A hidden rule labels the rows of this table. It goes by one to three of the table's principal directions, not those with the most spread.
array([0.21, 0.60, 0.18, -0.60, 0.37, -0.09, -0.15, -0.18, 0.01, 0.37, -0.82, 0.16, -0.02, 1.04, -0.22, -0.02, 0.42, -0.27, -0.92, 0.14, 0.72, 1.08, -0.36, -1.45, -0.10, -0.28, -1.32, -0.19, 0.05, -0.62, -0.28, -0.89]) 2
array([-3.02, -1.94, -1.04, 0.32, 0.02, -1.34, -0.59, -0.06, -1.52, 1.03, 0.30, -0.64, 1.69, -1.29, -0.50, 0.31, -0.72, 2.87, 0.41, 0.21, -0.07, -2.05, 1.32, 1.81, -1.02, 1.52, 0.12, 0.58, -1.08, 0.63, 0.64, 1.64]) 1
array([1.81, 0.82, -1.49, -0.66, -0.13, 0.74, -0.16, -0.68, 0.07, 0.43, 0.04, -0.32, -0.51, 1.11, -1.20, -0.89, -0.60, -1.95, -0.14, 1.11, -1.91, 0.19, -0.50, -1.75, 0.80, -1.59, 0.27, -0.60, -0.53, 0.53, -0.90, -0.74]) 1
array([0.89, 0.03, -0.40, -1.23, -0.22, -0.82, 2.09, -0.29, -1.29, -0.73, -0.11, 0.01, -0.34, 0.80, -1.36, -1.21, 2.95, -1.13, -0.70, 0.21, 1.02, 1.12, -0.69, 0.85, 1.59, 0.02, -1.56, -0.76, -0.03, 1.67, -2.83, 0.11]) 2
array([-2.91, -2.68, 1.33, 1.40, 0.25, -1.67, -0.02, 0.46, -1.15, 1.16, 0.13, 1.71, 1.00, -0.97, -0.15, 0.22, -1.40, 3.23, 0.45, 0.30, 1.75, -1.46, 3.23, 1.79, -0.70, 0.72, -0.87, 1.36, 0.60, -0.39, 1.05, 2.28]) 3
array([1.59, 0.72, -0.85, -0.93, -0.19, 1.20, -0.46, -0.22, 0.65, 0.40, 0.22, -0.73, -0.37, 0.73, -0.64, -0.31, -0.44, -1.93, -0.19, 0.82, -1.72, 0.39, -0.84, -1.94, 0.57, -0.96, 0.83, -0.63, 0.01, -0.01, -0.55, -1.32]) 3
array([-2.13, -1.48, -1.11, 0.28, 0.28, -0.84, -0.18, 0.28, -1.24, 1.36, 0.38, -1.12, 1.22, -0.32, -0.45, -0.15, -0.22, 1.79, -0.33, 0.05, -0.17, -1.31, 0.71, 0.18, -0.75, 1.03, 0.30, 0.12, -0.13, 0.62, 0.16, 0.36]) 1
array([-0.30, -0.21, 0.30, 0.13, -0.65, -1.05, 0.99, 0.08, 0.25, -1.22, 0.37, -0.63, -0.52, -1.38, 0.71, 0.05, 0.00, 0.90, 0.67, -0.32, 0.31, 0.15, -0.19, 2.60, 0.51, 0.30, 0.23, -0.10, -1.05, -0.49, 0.26, 0.59]) 1
array([-2.25, -1.42, -0.92, 0.77, 1.36, -0.67, -0.78, 0.67, -1.04, 1.83, 0.05, 0.85, 1.73, -0.06, -0.74, 0.11, -1.14, 1.78, 0.09, -0.08, 0.87, -1.81, 0.87, -0.90, -1.72, 0.81, -0.83, 0.90, -0.40, 0.15, 0.64, 1.68]) 1
array([-0.32, 0.84, -2.38, -0.63, 0.93, -1.89, 0.54, -0.98, -1.92, -0.28, -1.65, -1.35, 0.51, 2.43, 0.62, -0.70, 1.54, 0.43, -0.57, -0.12, -1.02, -0.29, -2.79, -0.91, 0.26, -0.35, -1.63, -1.18, -1.38, 0.20, -0.41, -1.26]) 1
array([1.44, 1.08, -0.35, -0.91, -0.48, 1.84, -0.89, 0.02, 1.17, -0.44, 0.31, -0.89, -0.34, -0.55, -0.34, -0.18, 0.74, -1.95, -0.33, -0.19, -0.74, 1.32, -0.96, -0.55, 0.09, 0.06, 0.42, -0.06, -0.85, -0.05, -1.20, 0.08]) 1
array([-1.77, -0.21, 0.44, 2.29, 0.36, 0.09, -1.38, 0.71, 0.64, -0.27, 0.67, 0.51, 0.18, -1.95, 1.75, 1.29, -2.52, 2.31, 1.61, -0.68, -0.73, -2.45, 1.48, 1.52, -1.27, 0.51, 2.43, 1.11, 0.24, -0.12, 3.72, 0.52]) 1
array([-2.54, -1.49, -0.91, 0.36, 0.09, -2.22, -0.24, -0.35, -1.20, 0.51, -0.43, -0.25, 1.52, -0.07, 0.41, 1.02, -0.68, 2.71, 1.19, -0.02, 0.12, -2.18, -0.15, 1.46, -0.84, 1.05, -0.35, 0.45, -1.05, -0.49, 1.34, 1.07]) 1
array([-1.17, -0.14, -1.90, 0.55, 1.00, -2.37, 0.49, 0.02, -1.49, 1.07, -0.36, -0.82, 0.26, 0.67, 0.44, -0.25, -0.95, 1.95, -0.52, 0.20, -1.58, -1.29, -0.67, -0.69, -0.21, -1.17, -0.10, -0.73, 0.17, 0.87, 1.07, -1.05]) 2
array([0.93, 0.25, -0.74, -0.56, -0.10, 1.06, -0.48, -0.51, -0.39, 0.73, -0.28, -0.16, -0.22, 1.36, -1.23, -0.85, 0.91, -1.66, -1.26, 0.29, -0.49, 0.60, 0.01, -1.91, 0.07, -0.51, -0.47, 0.01, 0.57, 0.57, -1.36, -0.44]) 3
array([0.62, 0.42, 0.04, -0.04, -0.06, 0.93, -0.51, 0.10, 0.46, -0.79, 0.24, 0.46, -0.06, -0.29, 0.16, 0.22, 0.24, -0.89, 1.00, 0.09, -0.53, -0.40, -0.25, 0.38, 0.44, 0.11, 0.76, 0.24, -0.24, 0.27, 0.12, 0.31]) 3
array([0.89, -0.60, 1.98, 0.17, -1.79, 1.62, -0.60, -0.78, 1.32, -1.00, 0.07, 0.97, 0.65, -0.60, -0.05, 0.65, 0.67, -1.31, 1.63, -0.55, 1.53, 1.03, 0.64, 2.11, -0.25, 1.45, -0.43, 1.06, -1.11, -1.27, -1.69, 3.35]) 1
array([1.01, 0.63, -2.27, -1.11, 0.16, -0.41, 0.30, -1.43, -1.65, -0.52, -1.40, -0.96, 0.77, 2.92, -0.33, -1.24, 2.53, -1.63, 0.10, 0.27, -1.21, 0.28, -2.74, -0.87, 1.01, -0.17, -1.71, -1.00, -1.83, 0.48, -2.49, 0.14]) 1
array([0.45, 1.11, 1.43, 0.16, 1.03, 0.38, 0.41, 0.68, 0.65, -0.78, -0.17, 1.72, -0.57, -0.70, 0.50, 0.37, -0.18, -0.06, -0.37, -0.66, 1.68, 0.55, -0.08, -0.25, -0.60, -0.07, -0.60, 0.03, 0.71, 0.02, 0.81, -0.27]) 1
array([-1.93, -0.34, 0.61, 1.52, 0.95, -1.41, -1.09, 0.00, -0.36, 0.39, -1.09, 1.24, 1.18, 0.26, 1.71, 1.13, -1.70, 2.71, 1.17, -0.17, 0.29, -1.23, 0.64, 0.29, -1.04, 0.06, -0.73, 0.64, -0.43, -1.17, 2.37, 0.83]) 1
array([2.84, 1.99, -0.10, -0.45, 0.89, 1.94, 1.15, 1.17, 0.29, -1.01, 0.75, 0.10, -1.23, 0.74, -0.15, -1.32, 2.54, -3.27, -0.62, -0.01, -0.96, 1.44, -1.21, -1.75, 2.09, -1.06, 1.08, -1.28, 1.93, 2.73, -1.90, -2.09]) 2
array([-0.88, -0.23, 1.42, 0.11, -0.58, -1.17, -0.21, -0.95, 0.18, -0.60, -1.21, 0.89, 0.44, -0.02, 0.86, 1.25, -0.29, 1.46, 0.50, -0.54, 1.84, 0.33, 0.05, 1.55, -0.95, 0.73, -1.67, 0.58, -0.91, -1.93, 0.79, 1.21]) 1
array([-0.42, 0.51, -0.90, -0.03, 0.78, -0.60, -0.43, 0.67, 0.17, 0.69, 0.04, -0.94, -0.46, -0.42, 0.41, -0.10, -0.99, 0.80, -1.03, 0.03, -1.04, 0.14, -0.43, -1.20, -0.32, -0.97, 0.21, -0.27, 0.02, -0.25, 1.09, -1.33]) 1
array([1.95, 2.03, 0.02, -0.74, 0.24, 0.45, 0.49, -0.70, 0.43, -1.31, -1.08, 0.10, -0.93, 1.37, 0.34, -0.59, 0.98, -1.76, -0.46, -0.12, 0.31, 1.73, -1.72, -0.95, 0.62, -0.82, -1.31, -0.77, -0.99, -0.71, -0.68, -1.12]) 2
array([1.08, 0.43, -0.94, -0.67, -0.41, 1.19, -0.54, -0.24, 0.52, 0.74, 0.36, -0.92, -0.76, -0.11, -1.44, -1.03, -0.31, -1.50, -1.41, 0.38, -0.71, 1.16, 0.25, -1.38, -0.12, -0.78, -0.12, 0.05, -0.64, -0.11, -1.15, -0.11]) 1
array([-0.37, -0.36, 1.32, 1.77, 0.56, 0.63, 0.65, 0.42, -0.59, -0.55, 0.57, 1.94, 0.34, -0.22, 0.63, 0.37, -0.01, 0.43, 1.14, -0.61, 0.73, -1.91, 1.36, 0.94, -0.28, 0.82, 1.52, 0.25, 2.23, 1.97, 1.09, 0.40]) 1
array([-0.31, -0.56, -1.55, 0.20, 0.14, -0.14, -1.20, -0.31, -0.13, 1.06, -0.02, -0.68, 0.35, 0.62, 0.04, -0.13, -1.91, 0.20, 0.48, 0.81, -2.31, -1.36, -0.22, -1.27, -0.24, -0.92, 0.75, 0.11, -0.66, -0.82, 0.94, -0.12]) 2
array([0.82, 1.16, 0.38, -1.88, -0.48, -0.46, 1.43, -0.87, -0.64, -0.11, -0.68, -1.08, -0.72, 0.33, -0.85, -0.31, 2.04, -0.43, -2.88, -0.17, 0.98, 2.35, -0.77, -0.47, 0.14, -0.02, -1.33, -1.51, 0.97, 1.19, -1.70, -2.24]) 3
array([0.55, 0.31, -1.42, -0.29, -1.34, 0.13, -1.02, -2.42, -0.61, -1.27, -1.52, -1.74, 1.33, 2.08, 1.28, 0.16, 1.32, -0.89, 1.72, -0.36, -1.95, -0.41, -2.65, 1.08, 0.10, 0.93, -0.27, -0.47, -2.77, -1.14, -1.12, 1.26]) 3
array([0.71, 0.32, -0.60, -0.93, 0.10, 1.13, -0.37, 0.38, 0.62, 0.73, 0.60, -0.52, -0.11, 0.07, -1.00, 0.10, -0.27, -1.29, -0.42, 0.52, -0.65, 0.02, -0.39, -1.81, 0.04, -0.15, 0.93, -0.29, 0.54, 0.31, -0.18, -1.32]) 1
array([1.13, 1.62, 3.06, 2.08, 1.89, 1.28, -0.53, 1.87, 1.44, -1.67, -0.29, 3.67, -1.23, -0.27, 2.67, 0.54, 0.09, -0.56, 0.83, -1.16, 1.07, 0.55, 0.43, -0.55, 0.32, -1.12, 0.12, 0.91, 2.59, -0.16, 1.92, 0.06]) 2
array([0.02, -0.37, -1.93, -2.13, -1.99, -1.10, 0.03, -2.76, -0.93, 0.38, -0.94, -2.03, 1.22, 0.78, -1.59, 0.61, 0.65, -0.22, -0.33, 0.16, -0.44, 0.00, -1.98, 0.93, -1.00, 0.99, -1.31, -0.67, -2.54, -0.35, -1.93, 0.98]) 1
array([-1.39, 0.39, 0.08, 1.10, 1.46, -1.53, 0.54, 0.80, -0.67, 0.62, -0.26, 0.35, 0.20, -0.23, 0.92, 0.28, -0.95, 2.32, -0.64, -0.42, 0.52, -0.52, 0.41, -0.46, -0.76, -0.35, -0.24, -0.39, 0.87, 0.72, 1.76, -1.11]) 2
array([0.20, 1.18, 0.57, 1.59, 0.41, 0.78, -0.97, 0.53, 1.05, -1.43, -0.17, 0.25, -0.69, -0.94, 2.08, 0.04, -0.20, 0.19, 0.55, -1.37, -0.15, 0.34, -0.27, 0.95, -0.51, -0.08, 0.42, 0.74, -0.72, -0.82, 1.32, 0.91]) 3
array([-1.33, -0.53, 1.90, 0.75, 0.30, -0.63, -0.69, 0.71, 1.37, 0.12, 0.02, 1.43, 0.24, -1.91, 1.08, 1.46, -2.69, 2.14, 0.76, -0.36, 1.66, -0.17, 1.08, 0.95, -1.47, 0.32, -0.45, 0.99, -0.55, -2.36, 2.32, 1.27]) 1
array([1.02, 0.78, -2.16, -2.58, -1.11, -0.60, 0.79, -2.69, -1.85, 0.06, -1.52, -2.58, 0.62, 3.00, -1.22, -0.61, 2.38, -1.42, -1.32, 0.84, -1.41, 0.75, -2.56, -1.14, 0.77, 0.24, -1.07, -2.12, -1.01, 0.86, -2.47, -2.31]) 1
array([-0.37, -0.31, 0.53, 0.33, 0.71, -1.21, 0.45, 0.38, -0.55, 0.72, -0.43, 1.19, -0.58, 0.90, -0.20, -0.35, -0.48, 0.79, -0.61, 0.80, 0.44, 0.16, 1.24, -0.98, 0.75, -1.35, -0.99, 0.14, 1.28, -0.17, 0.63, -0.99]) 1
array([-0.59, -0.17, 0.81, -0.23, 0.06, -0.04, 0.30, -0.08, -0.62, -0.81, -0.38, 0.54, 0.54, -0.03, 0.37, 0.55, 1.93, 0.25, -0.06, -0.90, 1.41, -0.17, -0.52, 1.05, -0.40, 1.47, -0.49, 0.13, 0.71, 0.68, -0.41, 0.44]) 2
array([1.95, 0.10, -2.15, -2.67, -1.70, 0.39, 0.44, -1.55, 0.05, 0.29, 0.07, -2.68, 0.07, 0.86, -1.98, -0.95, 0.91, -2.52, -0.59, 1.05, -1.68, 1.46, -2.15, -0.58, 0.92, -0.32, -0.50, -1.28, -2.34, -0.33, -3.34, -0.09]) 3
array([0.77, 1.45, 0.86, -0.07, 1.38, 1.49, -0.56, 1.60, 1.56, 0.24, 0.51, 0.77, -0.82, -0.84, 0.46, 0.55, -0.99, -0.76, -0.88, -0.35, 0.27, 0.59, -0.30, -2.42, -0.68, -0.61, 0.90, -0.10, 1.59, -0.05, 1.47, -1.96]) 1
array([2.70, 0.99, -2.59, -2.36, -1.25, 1.10, 0.67, -1.46, 0.15, -0.30, 0.45, -2.67, -0.26, 0.89, -1.48, -0.79, 0.55, -3.22, -0.12, 0.81, -2.77, 0.33, -3.00, -1.06, 0.86, -0.47, 1.22, -1.85, -1.58, 0.75, -2.35, -1.35]) 3
array([1.28, 1.72, 1.62, 0.97, 1.21, 1.81, -1.34, 1.08, 1.72, -0.15, -0.04, 1.73, -0.89, -0.15, 1.45, 0.65, -1.42, -0.87, -0.05, -0.20, -0.55, 0.59, 0.35, -2.26, -0.27, -1.37, 0.99, 0.20, 1.89, -0.33, 1.87, -1.40]) 3
array([1.78, 0.11, 0.36, -0.58, -0.74, 1.11, 0.81, -0.52, 0.16, -1.08, -0.06, 0.35, -0.50, 0.95, -0.80, -1.22, 1.76, -2.39, 0.26, 0.15, 0.78, 1.35, -0.29, 0.41, 1.24, 0.08, -0.92, -0.03, -0.81, -0.28, -2.45, 1.05]) 3
array([0.20, 1.43, 0.74, -0.32, 1.10, -0.07, 0.23, 0.38, 0.02, -0.36, -0.57, 0.73, -0.46, -0.03, 0.63, 0.48, 0.28, 0.28, -1.10, -0.39, 0.67, 0.56, -0.59, -1.03, -0.39, -0.28, -0.38, -0.62, 1.21, 0.60, 0.98, -1.87]) 3
array([-1.20, -1.84, 1.49, -0.15, -1.27, 0.35, -0.47, 0.31, 0.83, 0.69, 0.50, 0.32, 1.00, -1.08, -0.96, 0.94, 0.59, 0.44, 0.40, -0.42, 2.65, 0.65, 1.45, 1.38, -0.84, 1.98, -0.79, 1.51, -0.30, -1.31, -1.09, 2.51]) 2
array([0.08, 0.54, 0.21, -0.67, 0.34, 0.13, -0.46, 0.12, -0.09, 0.88, -0.34, 0.46, 0.21, 0.36, -0.57, 0.73, 0.75, -0.21, -1.29, -0.18, 0.35, 0.55, -0.22, -1.57, -0.59, -0.17, -0.51, -0.06, 1.61, 0.98, -0.28, -0.92]) 1
array([0.83, 1.34, 1.22, 0.11, -0.03, 0.41, 0.39, 0.02, 0.82, -1.20, -0.32, 0.48, -0.72, -0.33, 0.82, 0.51, 0.71, -0.42, -0.28, -0.94, 1.17, 1.12, -0.56, 0.42, -0.25, 0.18, -0.24, -0.13, 0.35, -0.16, 0.31, -0.48]) 2
array([-0.27, -0.23, 0.39, 1.02, -0.75, 0.71, -1.07, 0.14, 0.92, 0.24, 0.51, -0.21, -0.58, -0.77, 0.27, 0.40, -0.93, 0.22, 0.10, -0.31, -0.42, -0.25, 1.34, 0.34, -0.45, -0.11, 1.25, 1.03, 0.55, -0.54, 1.18, 0.25]) 1
array([1.82, 2.66, 2.28, 1.00, 2.51, 0.68, 0.93, 1.85, 1.06, -0.53, -0.17, 2.65, -2.66, -0.33, 1.19, -0.75, -0.87, -0.57, -2.41, -0.59, 1.17, 2.06, 0.70, -2.69, 0.11, -2.68, -0.58, -0.54, 3.18, 0.64, 1.67, -2.77]) 2
array([-0.49, -0.99, -0.40, 0.57, -0.32, 0.30, -0.50, 0.48, 0.56, 0.05, 0.80, -0.45, -0.05, -1.07, 0.04, -0.31, -1.07, 0.21, 0.85, 0.03, -0.44, -0.69, 0.55, 0.89, -0.10, 0.22, 0.75, 0.78, -1.11, -1.01, 0.36, 1.43]) 3
array([2.17, 0.78, -0.68, -0.48, -0.51, 2.17, 0.51, 0.44, 0.06, -0.70, 0.82, -1.20, -0.17, 0.71, -0.67, -1.32, 3.76, -3.34, -0.27, -0.55, -0.78, 1.58, -1.23, -0.40, 1.59, 0.41, 0.76, -0.56, 0.59, 2.36, -3.63, 0.24]) 2
array([-1.13, -1.29, -0.47, -0.09, -0.03, -1.14, 0.68, -0.76, -1.67, -0.01, -0.37, 0.58, 1.31, 0.23, -0.63, -0.15, 0.77, 0.97, 0.53, -0.16, 0.94, -1.20, -0.06, 1.60, -0.50, 1.19, -1.25, 0.12, -0.85, 0.69, -1.03, 2.14]) 2
array([-0.01, 0.50, -1.68, -1.00, 0.15, -0.42, -0.23, -0.89, -1.03, 0.57, -0.86, -1.42, 0.55, 1.74, -0.34, -0.24, 0.88, -0.29, -0.81, 0.34, -1.16, -0.05, -1.49, -1.55, 0.02, -0.08, -0.47, -0.92, -0.42, 0.38, -0.57, -1.52]) 3
array([-1.18, -1.64, -0.67, -0.62, -0.26, -1.79, 1.49, -0.33, -1.22, 0.09, 0.41, -0.22, 0.31, -0.91, -1.05, -0.53, -0.55, 1.38, 0.12, 0.48, 0.71, -1.05, 0.31, 1.97, -0.03, 0.53, -0.71, -0.18, -1.20, 0.04, -0.45, 1.22]) 2
array([0.28, 0.81, -1.43, -0.36, 0.63, -0.22, 0.02, 0.07, 0.01, -0.45, -0.13, -0.28, -0.10, 0.00, -0.11, -0.26, -0.12, -0.37, 0.28, -0.11, -0.37, -0.34, -1.45, -0.27, -0.15, -0.24, -0.33, -0.14, -1.61, -0.16, 0.22, 0.02]) 2
array([1.62, 1.41, 0.98, -1.16, 0.31, 0.76, 1.04, 0.68, 0.99, -0.15, 0.46, 0.19, -1.18, -0.74, -0.41, 0.25, 0.55, -1.36, -1.80, -0.50, 0.91, 1.72, -0.90, -1.31, -0.20, -0.49, 0.09, -0.91, 1.81, 0.85, -0.56, -1.89]) 3
Which label does each new row get?
array([3.42, 2.05, -0.20, 0.78, -0.74, 3.41, -1.24, -0.46, 1.67, -1.98, 0.26, 0.13, -0.68, 1.38, 1.21, 0.07, 1.16, -4.19, 2.28, -0.44, -2.63, -0.14, -1.75, -0.72, 1.26, -0.55, 2.64, 0.05, 0.29, 0.60, -0.45, -0.16]) ~ 1
array([2.17, 0.56, 1.17, -0.03, -1.32, 1.20, 1.50, -0.47, 0.52, -1.71, 0.64, -0.07, -0.63, -0.40, 0.11, -0.54, 1.69, -2.01, 0.63, -0.47, 0.20, 1.28, -0.27, 1.96, 1.22, 0.35, 0.76, -0.72, 0.27, 1.24, -2.19, 0.80]) ~ 1
array([1.08, 0.73, -1.98, -0.17, 0.34, 1.60, -1.24, 0.58, 0.95, 0.89, 0.96, -1.38, 0.12, -0.32, -0.57, -0.63, -1.40, -1.49, 0.34, 0.71, -2.65, -0.13, -0.65, -1.96, 0.16, -0.93, 1.62, -0.33, -1.23, 0.31, -0.27, -0.34]) ~ 2
array([0.31, -0.07, 0.93, 0.62, 0.59, 1.19, -0.76, 1.04, 0.66, 0.80, 0.43, 1.41, -0.42, 0.07, -0.31, 0.05, -0.26, -0.72, -0.43, 0.04, 0.33, 0.18, 1.31, -1.64, -0.08, -0.61, 0.36, 0.83, 1.99, 0.28, 0.34, -0.18]) ~ 3
array([-1.83, -1.91, -0.51, -0.01, -0.84, -0.64, -0.18, -0.38, -0.58, 0.60, 0.43, -1.03, 0.56, -0.66, -0.70, -0.16, -0.92, 1.51, 0.41, 0.63, 0.13, -1.20, 1.48, 1.43, -0.20, 1.07, 0.39, 0.59, -1.14, -0.91, 0.48, 0.78]) ~ 3
array([1.62, 2.17, 0.65, 0.13, 0.53, 1.32, -1.17, -0.50, 1.22, -1.85, -1.25, 1.24, -0.12, 1.51, 1.84, 0.96, 0.07, -1.62, 1.88, -0.17, -0.50, 0.02, -1.90, -0.97, 0.37, -0.31, 0.14, -0.04, -0.72, -1.39, 1.38, -0.89]) ~ 1
array([-0.01, 0.86, -1.40, -0.17, -0.49, 0.27, -1.02, -0.87, 0.41, -0.92, -0.28, -1.10, 0.45, -0.41, 0.56, 0.83, -0.21, -0.13, 1.04, -0.70, -1.00, -0.93, -1.81, 0.92, -0.98, 0.79, 0.67, 0.15, -2.19, -0.49, 0.77, 0.61]) ~ 2
array([1.06, 0.01, -1.68, -1.64, -0.74, 0.06, -0.32, -1.13, 0.21, 0.64, -0.33, -1.61, -0.05, 0.91, -1.04, -0.61, -0.80, -1.31, -0.47, 0.95, -1.55, 0.62, -1.50, -1.34, 0.10, -0.82, -0.57, -0.65, -1.92, -1.46, -1.19, -0.31]) ~ 2
array([-0.74, 0.30, 1.76, 0.78, -0.24, -0.88, -0.23, -0.58, 0.47, -1.61, -1.07, 1.25, 0.65, -0.35, 2.01, 1.56, -0.24, 1.53, 1.85, -0.80, 1.49, -0.18, -0.33, 2.36, -0.56, 1.02, -0.83, 0.47, -1.14, -1.62, 1.48, 1.33]) ~ 1
array([0.62, -0.42, 0.25, -0.68, -0.86, -0.03, 0.01, 0.66, 1.05, 1.19, 0.99, -0.75, -0.69, -0.54, -0.71, 0.52, -0.51, -0.53, -0.59, 0.71, -0.98, 0.84, 0.49, -0.91, 0.78, -1.08, 1.11, -0.12, 1.70, 0.13, -0.35, -1.25]) ~ 1
array([-3.45, -2.59, -0.30, 1.48, -0.51, -1.92, -0.17, 0.27, -0.91, 0.62, 0.65, -0.34, 1.62, -1.88, 0.06, 0.58, -0.96, 3.58, 1.52, -0.35, 1.04, -2.05, 2.00, 3.47, -1.01, 1.89, 0.09, 1.37, -1.59, -0.28, 0.95, 3.14]) ~ 2
array([-1.20, -0.55, 1.27, 1.58, 1.13, -0.01, -0.29, 1.84, 0.27, 0.03, 0.51, 1.23, 0.18, -0.40, 1.61, 0.90, 0.20, 1.07, 0.76, -0.87, 0.61, -1.13, 0.58, -0.08, -0.17, 0.47, 1.15, 0.80, 2.47, 0.34, 1.78, -0.24]) ~ 3
array([-0.47, -0.06, -0.81, -0.62, 0.02, -1.41, 0.82, -0.63, -0.43, 0.17, -0.18, -0.88, -0.32, -0.31, -0.18, -0.22, -1.79, 1.22, -0.49, 0.63, -0.40, -0.46, -0.29, 0.19, -0.31, -0.52, -0.19, -0.85, -1.13, -0.76, 1.04, -1.10]) ~ 3
array([1.93, 0.57, 1.10, -0.73, -0.59, 2.56, -0.64, 0.01, 1.50, -0.69, 0.00, 1.12, -0.39, 0.61, -1.09, -0.33, 1.40, -3.10, 0.31, 0.01, 1.64, 1.78, 0.08, -0.87, 0.45, 0.45, -0.91, 0.91, -0.60, -1.17, -1.85, 1.10]) ~ 2
array([0.31, -0.53, 0.11, -0.98, -2.63, -0.18, -1.11, -2.78, 0.13, -0.95, -1.74, -1.17, 1.63, 1.95, 0.45, 1.04, 1.71, -0.73, 1.96, 0.06, -0.01, 0.91, -1.48, 1.91, 0.30, 1.50, -1.55, 0.30, -3.00, -2.51, -1.99, 2.23]) ~ 1
array([-0.23, 0.26, 0.14, 0.80, 0.87, -0.08, -0.35, 0.61, 0.27, 0.45, 0.14, 0.41, -0.67, -0.21, 0.73, 0.01, -1.94, 0.75, -0.30, 0.25, -0.83, -0.69, 0.65, -1.11, -0.27, -1.09, 0.87, -0.02, 0.99, -0.31, 2.03, -1.31]) ~ 3
array([2.49, 0.46, 3.90, -1.13, -1.99, 4.32, -0.69, 0.47, 2.87, -0.40, 1.17, 1.93, -0.86, -2.03, -2.30, 0.66, 2.48, -3.78, -1.39, -1.04, 3.87, 3.89, 2.12, 0.28, -0.55, 1.51, -0.57, 1.62, 1.88, 0.29, -3.44, 2.28]) ~ 2
array([-0.70, 0.55, -0.03, 1.12, 1.05, -0.74, -0.10, 0.37, -0.60, -0.31, -0.53, 0.52, -0.22, 0.00, 1.08, -0.28, 0.04, 1.22, -0.36, -0.59, 0.03, -0.21, 0.20, 0.15, -0.25, -0.45, -0.51, 0.16, 0.20, 0.41, 1.02, -0.02]) ~ 1
array([-2.57, -1.24, -0.23, 1.39, 1.49, -3.10, 1.60, 1.63, -1.44, 0.52, 0.58, 0.13, -0.43, -1.04, 1.02, -0.19, -1.01, 3.57, -0.32, -0.06, 0.18, -1.77, 1.10, 1.12, 0.31, -0.59, 0.49, -0.14, 1.61, 0.93, 2.42, -1.17]) ~ 3
array([0.65, -0.06, -0.25, 0.56, 0.16, 2.05, -1.57, 0.53, 1.22, 0.39, 0.93, 0.47, -0.04, -0.23, -0.14, 0.03, -2.31, -1.15, 1.60, 1.12, -1.87, -1.35, 1.01, -1.33, 0.34, -0.59, 2.27, 0.55, -0.11, -0.55, 1.36, -0.23]) ~ 1
array([1.20, 0.23, -1.59, -1.59, -1.57, 0.00, 0.24, -1.15, 0.22, -0.79, 0.10, -2.07, 0.13, -0.02, -0.69, -0.23, 1.22, -1.50, 0.58, 0.19, -1.27, 0.74, -2.06, 1.27, 0.78, 0.31, -0.05, -0.61, -2.46, -0.20, -2.15, 0.81]) ~ 2
array([0.21, 0.02, 0.93, 0.55, -1.01, 0.43, -1.10, -0.75, 0.86, -0.80, -0.64, 0.06, 0.63, 0.33, 1.34, 0.86, 0.08, -0.10, 1.62, -0.34, -0.16, 0.40, -0.29, 1.17, 0.01, 0.55, -0.08, 0.53, -1.11, -1.59, -0.01, 1.48]) ~ 1
array([-0.99, 0.15, -0.42, 0.45, 0.85, -1.38, -0.46, 0.23, -0.21, 0.97, -0.59, -0.17, -0.18, 0.15, 0.74, 0.24, -1.57, 1.70, -0.92, 0.03, -0.54, -0.20, 0.02, -1.16, -0.75, -1.10, -0.50, -0.05, 0.28, -0.78, 1.70, -1.05]) ~ 3
array([1.51, -0.32, 1.56, 0.84, -1.27, 2.28, 0.06, -0.75, 0.34, -1.15, 0.67, 1.39, 0.24, 0.52, 0.17, 0.56, 0.70, -2.06, 2.11, -0.05, -0.39, -1.27, 0.82, 1.10, 0.66, 0.91, 2.33, 0.19, 1.87, 1.41, -0.46, 0.75]) ~ 1
array([-1.23, -1.47, -0.44, -0.58, 0.82, -1.80, 1.93, 0.20, -2.29, 0.55, 0.10, 1.07, 0.31, 0.05, -1.67, -0.98, 1.08, 1.08, -1.04, 0.30, 1.66, -0.87, 0.69, 0.70, 0.12, 0.34, -1.65, -0.17, 0.72, 1.74, -1.18, 0.67]) ~ 2
array([1.20, 0.83, -1.25, -0.34, -0.35, 0.52, 0.00, -0.53, -0.07, -0.72, 0.07, -1.21, -0.68, 0.51, 0.22, -0.64, 0.40, -1.27, 0.06, 0.20, -2.05, -0.11, -1.18, -0.19, 0.86, -0.72, 1.06, -0.67, -0.40, 0.52, -0.29, -1.02]) ~ 3
array([1.91, -0.81, -0.20, -1.06, -2.47, 2.75, -0.19, -1.00, 0.77, -0.11, 1.26, -0.99, 0.14, -0.26, -2.58, -1.17, 1.22, -3.24, 0.76, 0.97, -0.34, 1.18, 1.23, 1.03, 1.27, 0.91, 0.78, 0.35, -1.54, 0.45, -3.70, 2.15]) ~ 1
